[[113 147]
 [120 149]
 [132 150]
 [112 130]
 [130 119]]
:
[[113 147]
 [120 149]]

[[ 99 153 122 134]
 [103 127 118 137]]
:
[[ 99 153]
 [103 127]]

[[105 150 139]
 [129 128 129]]
:
[[105 150]
 [129 128]]

[[158 129 139 122 132]
 [129 131 127 134 121]]
:
[[158 129]
 [129 131]]

[[112 112 118 137 115]
 [126 128 126 125 128]
 [108 121 115 137 101]
 [135 141 141 120 135]
 [144 132 139 113 151]]
:
[[112 112]
 [126 128]]

[[114 113]
 [135 123]
 [103 104]
 [136 150]]
:
[[114 113]
 [135 123]]
---
[[105 142 133 134 109 120 124 114 129 141 144]
 [130 131 112 140 139 122 128 150 124 139 125]
 [102 139 127 140 109 114 124 121 124 141 146]
 [136 121 114 135 143 126 129 148 123 128 121]
 [115 139 139 126 112 125 126 110 132 135 138]
 [148 131 125 126 145 132 135 141 137 140 117]]
:
[[130 131 112 140 139 122 128 150 124 139 125]
 [136 121 114 135 143 126 129 148 123 128 121]
 [148 131 125 126 145 132 135 141 137 140 117]
 [102 139 127 140 109 114 124 121 124 141 146]
 [105 142 133 134 109 120 124 114 129 141 144]
 [115 139 139 126 112 125 126 110 132 135 138]]

[[118 127 153 121 155 104 107 138 127]
 [118 128 156 134 149 112 112 138 128]
 [128 130 132 121 137 120 122 136 129]
 [135 124  98 131 110 136 143 118 129]
 [121 130 148 126 148 106 114 144 126]
 [131 127 106 137 107 146 146 113 128]]
:
[[135 124  98 131 110 136 143 118 129]
 [131 127 106 137 107 146 146 113 128]
 [128 130 132 121 137 120 122 136 129]
 [121 130 148 126 148 106 114 144 126]
 [118 127 153 121 155 104 107 138 127]
 [118 128 156 134 149 112 112 138 128]]

[[130 131 120 132 132 131 134 126 132 131 127 129]
 [155 133 114 125 145 110 120 138 124 127 119 140]
 [131 128 127 127 134 123 128 128 126 127 126 130]
 [131 134 118 133 134 129 138 130 132 130 128 131]
 [135 127 121 128 102 124 119 135 127 136 113 126]]
:
[[155 133 114 125 145 110 120 138 124 127 119 140]
 [131 134 118 133 134 129 138 130 132 130 128 131]
 [130 131 120 132 132 131 134 126 132 131 127 129]
 [135 127 121 128 102 124 119 135 127 136 113 126]
 [131 128 127 127 134 123 128 128 126 127 126 130]]

[[145 130 125 121 121 126 131 148]
 [132 136 133 114 122 126 142 127]
 [144 108 126 137 133 112 146 140]
 [126 145 146 141 140 131 121 130]
 [ 99 114 149 129 148 132 128 125]
 [126 130 141 134 138 134 112 138]
 [145 132 128 132 121 129 133 131]]
:
[[145 130 125 121 121 126 131 148]
 [144 108 126 137 133 112 146 140]
 [145 132 128 132 121 129 133 131]
 [132 136 133 114 122 126 142 127]
 [126 130 141 134 138 134 112 138]
 [126 145 146 141 140 131 121 130]
 [ 99 114 149 129 148 132 128 125]]

[[132 117 127 127 120]
 [122 136 118 132 136]
 [122 135 125 132 124]
 [110 149 106 149 145]
 [140 100 148 102 102]
 [132 135 121 127 129]]
:
[[110 149 106 149 145]
 [122 136 118 132 136]
 [132 135 121 127 129]
 [122 135 125 132 124]
 [132 117 127 127 120]
 [140 100 148 102 102]]

[[118 140 120 124 112 105 126]
 [121 107 153 145 100 146 154]
 [146 140 149 119 124 143 112]
 [137 106 139 140 153 122 132]]
:
[[118 140 120 124 112 105 126]
 [137 106 139 140 153 122 132]
 [146 140 149 119 124 143 112]
 [121 107 153 145 100 146 154]]

[[121 124 123 142 127 144 127 137 125 122 127]
 [137 134 136 106 130 104 129 114 132 137 130]
 [116 122 117 150 126 153 126 142 122 116 126]
 [139 135 137 104 130 102 130 113 133 139 130]]
:
[[116 122 117 150 126 153 126 142 122 116 126]
 [121 124 123 142 127 144 127 137 125 122 127]
 [137 134 136 106 130 104 129 114 132 137 130]
 [139 135 137 104 130 102 130 113 133 139 130]]

[[148 120 122 124 120 107 148 123 126 136 142 132 129 141 151]
 [135 128 104 148 106 111 129 141 138 134 127 128 105 140 137]
 [124 139 113 147 113 147 109 142 154 131 137 139 122 119 124]
 [117 110 133 112 144 136 121 154 155 101 110 100 142 108 121]]
:
[[135 128 104 148 106 111 129 141 138 134 127 128 105 140 137]
 [124 139 113 147 113 147 109 142 154 131 137 139 122 119 124]
 [148 120 122 124 120 107 148 123 126 136 142 132 129 141 151]
 [117 110 133 112 144 136 121 154 155 101 110 100 142 108 121]]

[[153 139 125 110 125 132 121]
 [112 126 131 128 117 117 125]
 [122 130 111 128 131 125 140]
 [128 144 134 126 138 141 118]]
:
[[122 130 111 128 131 125 140]
 [153 139 125 110 125 132 121]
 [112 126 131 128 117 117 125]
 [128 144 134 126 138 141 118]]
---
[[117 143 117 143 126]
 [132 138 143 122 103]
 [136 134 128 120 120]
 [118 127 136 143 114]
 [111 137 138 129 128]]
:
[[132 138 143]
 [136 134 128]]

[[116 115 128 112]
 [111 104 136 119]
 [114 114 124 114]
 [107 100 140 109]]
:
[[111 104 136]
 [114 114 124]]

[[100 143 110 139]
 [141 143 154 149]
 [135 117 137 129]
 [137 109 140 125]]
:
[[141 143 154]
 [135 117 137]]

[[127 139 109 139 131]
 [120 126 117 138 135]
 [127 120 127 140 152]]
:
[[120 126 117]
 [127 120 127]]

[[141 123 133 134 112]
 [117 116 122 122 123]
 [107 112 109 105 147]]
:
[[117 116 122]
 [107 112 109]]

[[136 104 129 119 121]
 [128 132 127 115 124]
 [128 129 131 132 104]
 [125 142 129 131 118]
 [125 113 133 116 143]]
:
[[128 132 127]
 [128 129 131]]

[[109 133 116 127 128]
 [135 127 130 131 129]
 [139 108 121 130 128]
 [111 140 156 132 129]
 [154 152 142 127 129]]
:
[[135 127 130]
 [139 108 121]]

[[143 139 141]
 [136 117 112]
 [129 106 131]]
:
[[136 117 112]
 [129 106 131]]
